128 stands for zero in the data rows.
Here is a table of points, one per row:
[106 127 119 100 103  86 137 126 144  97 148 135 131 106 163 151 121 148 127 121 146 161 167 142 162 109 114 137 117 130 126 136 139 128 143 172]
[122  99 127 154 153 153 115  64  93 153 133 132 117 109 136 131  96 124  98 100 116 117 167 150 108 125 117 121 120 159 178 129 112 116 126 100]
[125 109 143 129 116 126 141 141 120 147 104 155 144 133  80 151 118 156  97 128 158 114 131 162 135 119 100  70 130 136 155 156 150 141 153  65]
[160 127 146 126 120 147 144 138 120 138 119 144 193 134  93 125 124 115 100 143 146 108 144 176 151 117 116  82 137 108 138 159 153 117 162 104]
[125 103 134 142 133 121 128 146 125 108 115 136 139 144 112 134 128 116 174 154  86 154 128  74 147 159 139 143 157 144 118  73 133 113 174 109]
[151 115 134 106 184 143 124  91  91 132 113 131 147 123 160  93  57 117 100 123 121 120 160 135 103 132 125 131 132 140 157 149 108 118 100  96]
[135 100 106 151 119 110 120 159 135 146 106 120 146 134 142 136 146 151 144 115  94 140 122 103 136 163 181 144 117 146  91  94 165 116 127 115]
[116 135 126 104 118  88 146 140 148 120 154 127 113 112 154 167 111 118 128  85 134 143 134 129 134 141  79 151 133 129 123 140 112 136 158 159]
[155 109 115 124 125 141 179 108 140 152 105 125 173 134  71 133 113 129  99 135 189 142 115 137 117 116 117  67 129 106 164 144 135 125 138  79]
[152  96  95 140 137 105 138 163 125 132 115 128 122 125 134 134 179 131 146 146 103 119 128 103 139 152 195 143 151 158 135  88 118 139 144 117]
[108 201  88 113 124 156 163  90  83 151  98 135 143 188 120 137 168  90 137 113 117 128 137 136 126 113 121 153  90 132 124 160 130  60  86  71]
[130 132 139 115 137  89 148 121 178  89 105 125 116 122 169 154 141 116 133 115 111 136 146 162 136 131 101 119  94 116 126 139 110 135 132 168]
[153 125 131 136 134 170 111  70  97 134 114 132 123 124 146 131  86 134 113 126 129  98 174 142  92 123 143 160 119 141 172 131 104 152 130  99]
[112 160 142 106 138  94 152 121 143 111 113 111 113  57 100 113 145 131 135  82 160 147 139 173 130 145 135 138 136 124 135 144 150 160 147 161]
[ 68 127 112 111 106 102 140 127 152 105 105 116 149 125 161 171 130 110 107 157 142 121 151 144 126 108 121 151 130 111  94 141  92 130 114 163]
[135 154 123 113 103 109 150 106 165  91 158 105 128 107 174 150 113 124 149 130 151 140 140 143 136 138  96 126 112 113  99 131 114 122 149 151]
[114 178 146 111 141 126 124 135 159 139 150 140 165 128 111 127 125 122  79 130 126 112 144 139 143 145 119 130 144 119 139 140 203 147 174 127]
[116  91 153 118 123 169 115 111 136 140 156  87 106 137 150 106 164 154 129 143 109 160 118 121 150  78 105 109 149 147 131 128 134 164  75 161]
[140 125 134 187 150 120 135 183 127 134 101 116 131 111 142 124 136 155 169 115 124 139 123  90 111  98 152 146 149 125  74 100 130 118 157 109]
[112 116 121 134 131 163  93 135 126 123 160  99 111 109 136 148 137 142 110 136 122 148  84 105 124  81  78 111 174 114 125 124 109 159  90 138]
[134 104 141 185 120 103 150 177 124 156 133 134 137 113 124 108 141 158 192 167  96 125 108 132  92 119 115 166 130 125 137  99 135 121 119 116]
[136 105 158 134 154 167 112  77 103 144 131 114 130 127 149 118  90 138 102 115 148 121 175 142  73 142 140 144 114 136 147 142 111 122 120  90]
[127 113 125 130 128 103  82 166 134 162 104 155 109 142 125 110 121 160 169 117 108 149 125 121 131 137 141 131 172 105 120  74 151 131  89 100]
[136 111 152 129 140 184 125 128 157  98 146  91 118 134 106 141 168 150 140 133 132 135 123  99 138 102  85 127 172 131 115 145 128 156  40 137]
[113 133 135 130  87 159 103 102 142 104 151 137 102 101 112 124 129 164 111 167  96 153  91 140 133 109 108 121 143 145 103 148  81 161  72 144]
[170 126 125 109 155  92  37 152  98 174 172  84 106 132  78 140 110 103 143 145 159 148 103 122 132 115 149 145  98 145 135 154 108  91 108 140]
[141 122 121 127 145 148  43 147 134 164 111 126  72 131  76 145 103  68 158 141 140 136 134 102 109 101 156 113  72 172 120 133 132 108  97 160]
[162 173 126 116 133  91  80  98  66 163 125  85 127 167 101  93 193  86 104 186 164 116 117 146 159  96  97 163  91 165 112 107 133  57 114  74]
[126 169 138 118 142 106 153 125 165 144 160 155 131 121  95 131 125 111 113 119 140 114 159 169 115 148 138 115 138 102 122 126 172 178 151 139]
[132 183 101 156 148 173 131  84  90 113 135 177 131 150 163 133 106 128 112 106 147 121 175 104 130 116 143 144 123 138 150 151  91 108 113 109]
[140 101  78 147 143 125 114 156  81  85 128 124 144 165 100 101 153 136 160 114 110 135 110 109 119 174 145 133 146 136 115 121 134 136 149 147]
[136 108 110 168 149 125 122 154 138 140 121 111 146 124 130 129 146 147 168 133  84 135 108 129 156 161 164 136 140 128 105 119 128 118 153 113]
[145 132 123  77 106 106 153 146 156 100 140 116 123 119 167 142 131 121 122  97 112 136 130 141 132 112 108 129 109 102 124 143 100 139 154 158]
[136  96 159 123 167 136 121  57 105 123 112 151 138 120 123 135  90 136 119 126 132 137 161 124 119 112 148 143 126 147 187 161 115 115 112 107]
[110 149 168 119 132 164 120 124 138 123 160  88 111 102 140 129 162 149 129 171 106 121  91  90 102 109 109 106 133 147 152 120 129 159  77 158]
[158 167 145 144 124 116 153 153 151 128 134 140 169 171  98 105 123 131  72 128 135 105 145 139 116 114 118  91 124 166 167 142 155 159 166 118]
[ 97 133 131  98 119  85 148 118 146 100 131 134  96 142 169 167 134 132 121 129 123 123 131 144 113 118 101 137 126  94 112 150 134 116 128 155]
[130 170 145  80 106 127 172 136 147 119 119 134  88  90 137  93  99 124 151 102 161 130 116 169 124 153 119 130 162 162 142 119 148 120 151 173]
[105 154 181 144 112 119 138 139 114 119 143 171 134 138  91 132 134 104  69 112 157 118 133 165 128 172 122 114 149 126 115 134 175 136 146 127]
[115 126 121  83  96 134 160 141 147 127 143 116 125  94 174 156 122 116 150 113 157 123 134 128 146 145  90 142 105 134 125 139 133 145 163 161]
[123  83 131 170 122 106 130 141 142 139 135 133 128 121 120 106 136 135 147 120  85 144 113 101 155 131 170 140 131 124  85 104 125 106 163 112]
[119 153 145 143 135 140 145 118 160 159  99 141 151 139  98 106 121 108  86 142 157 110 122 136 132 126 120 134 175 110 137 173 166 134 186 169]
[136 114 143 117  85 127 133 108 130 132 114 149 173 134 112 140 127 130 103 147 170 103 112 134 112 110 136  71 137 135 162 159 159 123 157  77]
[135 134 142  83 120 106 164 101 132 106 128  97  98  89 133 119 121 101 127  69 128 133 125 160 125 107 123 133 128 117 119 112 161 155 170 169]
[118  92  64 136 154 145 111 144  68 112 131 169 134 169 114  98 160  96 197 118 118 134 109 105  96 142 123  84  97 127 106 138 147 133 128 163]
[131 112  82 150 135 117 148 162 113 113 129 115 116 119 119 120 133 125 149 156 113 135 118  95 157 157 190 100 150 157 121  91 129 120 155 125]
[167  95 107 156 150 127 120 150 140  79 112 111 121 131 112 131 144 117 145 145  98 116 104 105 153 182 154 128 142 135 115  99 138 118 155 118]
[115 148 120 181 121 112  95 140 126 132 124  98 130 127 135 126 112 166 150 127 113 119  59 133 139 116 127 113 148 112 167  94 153 141  48 127]
[125 126 153 125  81 117 148 130 134 150 123 142 190 143  97 127 123 121  82 116 154 114 132 149  93 131 132  78 159 159 132 147 140 114 140  93]
[133  91 113 162 149 112 156 163 137 138 141 118 133 137 113 101 122 171 159 124 109 118 134 100 148 138 156 143 129 115 113  80 131  90 143 132]
[161 105 146 151 135 164 118  69  94 132 109 137 106 111 115 136  71 124 111 115 134 116 160 134  99 126 127 146 112 138 165 130 124 125 114 100]
[124 120 165 167 124 103 117 141 104 191 122 123 148 129 132  94 130 152 188 128 113 118  97  98 162 140 126 125 132 102 129  90 114 178 103 126]
[121 144 113 108  94 142 131 122 151 112 118 136 111 141 165 162 130 136  84 159 143 150 138 138 116 133  95 145 120  77 118  92 109 122 134 169]
[142 107 110 143 162 126 145 161 118  97 152 118 103 141 123 116 140 140 152 142 106 132  93 109 134 170 168 120 117 141  97 119 141 126 174  90]
[119 133 135 100 103 126 164 129 118 107 118 108 122 111 146 151 109 136  60 159 126 134 123 115 133 116 115 136  91  89  85 114 108 129  96 178]
[149 123 137 114 154 137  31 135 117 173 154 101 116 128  92 146 114  82 151 139 140 138 105 123 108 123 165 115 111 150 119 142 109  72 109 172]
[104 147 138 131  96 111 154 139 155 133 134 129 123 108 127 100 128  65 123 117 136 148 139 160 123 144 144 145 144  87 166 182 183 161 148 138]
[116 146 117  95  97 102 135 116 158  91 130 145 138 126 166 141 125 132 126 118 123 115 133 154 120 113 100 150 110 130 100 128 114 135 138 165]
[100 105  60 134 146 124  92 113 107 121 125 139 109 186 108  71 165 135 181 112 142 134 109  69  97 166 124 100  91 128 104 161 126 138 149 136]
[160 113 151 121 141 144 105  83 107 156 119 144 153  91 132 145 106 124 127 141 136 138 158 129 103 124 130  72 129 143 163 155 113 132 126  74]
[125 209 114 114 116 151 146 103  73 146 113 158 131 170 136 116 170 105 123  80 102 113 176 103 130 115 131 124 107 102 143 152  80  71 101  93]
[123 140 119 104 118 117 138 143 156 116  99 157 104 127 168 157 121 151  92 118 135 126 106 136 164 134  89 159 108 131 120 155 102 119 132 171]
[142 158 110 134 123 164 146  78  70 131 132 149 113 156 155 128 110 119 125 114 118  84 185 120 140 121 136 146 128 113 133 173 104 104  94 104]
[135  97 107 134 122 124 120 158 135 123 119 127 135 103 105 115 148 141 163 116  90  94 112 100 133 137 153 165 146 135  89  97 138 109 156  98]
[129 104 129 145 157 122 144 133 160 164 155 165 139 136 130 124 143 129 157 124 120 139  61 128 125 102 172 167 138 118 112  61 125 144  96 101]
[ 94 113 160 152 142 142  85 149 172 123 160 132 113 104 154  63 145 136 146 126 151 105  97 108 139 121 127 125 130 116 147  96 128 139  64 114]
[ 96 138 144  89  94 168 135 160 138 104 141 104  96 147 134 153 110 162  96 148 127 125 139 139 148 119 109 133 101 102 124 118  75 136 107 149]
[ 78 146 131 108 129 150 127 158 146  98  95 117 122 135 153 160 121 118  75 167 126 139 125 142 143 111 114 144 101 107 128 108  68 156 118 150]
Along one direction, these points spread out more than along any other. Take the direction at right angles to it along which they spread out most. Go by this last direction. How far along it is each point below, from 0 to 99? The average is 50, and the first point in the table lies past the average. One standard deviation of the points above along it is 16.
[125 126 153 125  81 117 148 130 134 150 123 142 190 143  97 127 123 121  82 116 154 114 132 149  93 131 132  78 159 159 132 147 140 114 140  93] -> 35
[134 104 141 185 120 103 150 177 124 156 133 134 137 113 124 108 141 158 192 167  96 125 108 132  92 119 115 166 130 125 137  99 135 121 119 116] -> 53
[127 113 125 130 128 103  82 166 134 162 104 155 109 142 125 110 121 160 169 117 108 149 125 121 131 137 141 131 172 105 120  74 151 131  89 100] -> 50
[140 101  78 147 143 125 114 156  81  85 128 124 144 165 100 101 153 136 160 114 110 135 110 109 119 174 145 133 146 136 115 121 134 136 149 147] -> 49
[110 149 168 119 132 164 120 124 138 123 160  88 111 102 140 129 162 149 129 171 106 121  91  90 102 109 109 106 133 147 152 120 129 159  77 158] -> 59
[112 160 142 106 138  94 152 121 143 111 113 111 113  57 100 113 145 131 135  82 160 147 139 173 130 145 135 138 136 124 135 144 150 160 147 161] -> 66
[135 100 106 151 119 110 120 159 135 146 106 120 146 134 142 136 146 151 144 115  94 140 122 103 136 163 181 144 117 146  91  94 165 116 127 115] -> 54
[ 94 113 160 152 142 142  85 149 172 123 160 132 113 104 154  63 145 136 146 126 151 105  97 108 139 121 127 125 130 116 147  96 128 139  64 114] -> 55
[142 107 110 143 162 126 145 161 118  97 152 118 103 141 123 116 140 140 152 142 106 132  93 109 134 170 168 120 117 141  97 119 141 126 174  90] -> 52
[118  92  64 136 154 145 111 144  68 112 131 169 134 169 114  98 160  96 197 118 118 134 109 105  96 142 123  84  97 127 106 138 147 133 128 163] -> 42
[112 116 121 134 131 163  93 135 126 123 160  99 111 109 136 148 137 142 110 136 122 148  84 105 124  81  78 111 174 114 125 124 109 159  90 138] -> 59
[116 135 126 104 118  88 146 140 148 120 154 127 113 112 154 167 111 118 128  85 134 143 134 129 134 141  79 151 133 129 123 140 112 136 158 159] -> 72
[ 96 138 144  89  94 168 135 160 138 104 141 104  96 147 134 153 110 162  96 148 127 125 139 139 148 119 109 133 101 102 124 118  75 136 107 149] -> 67
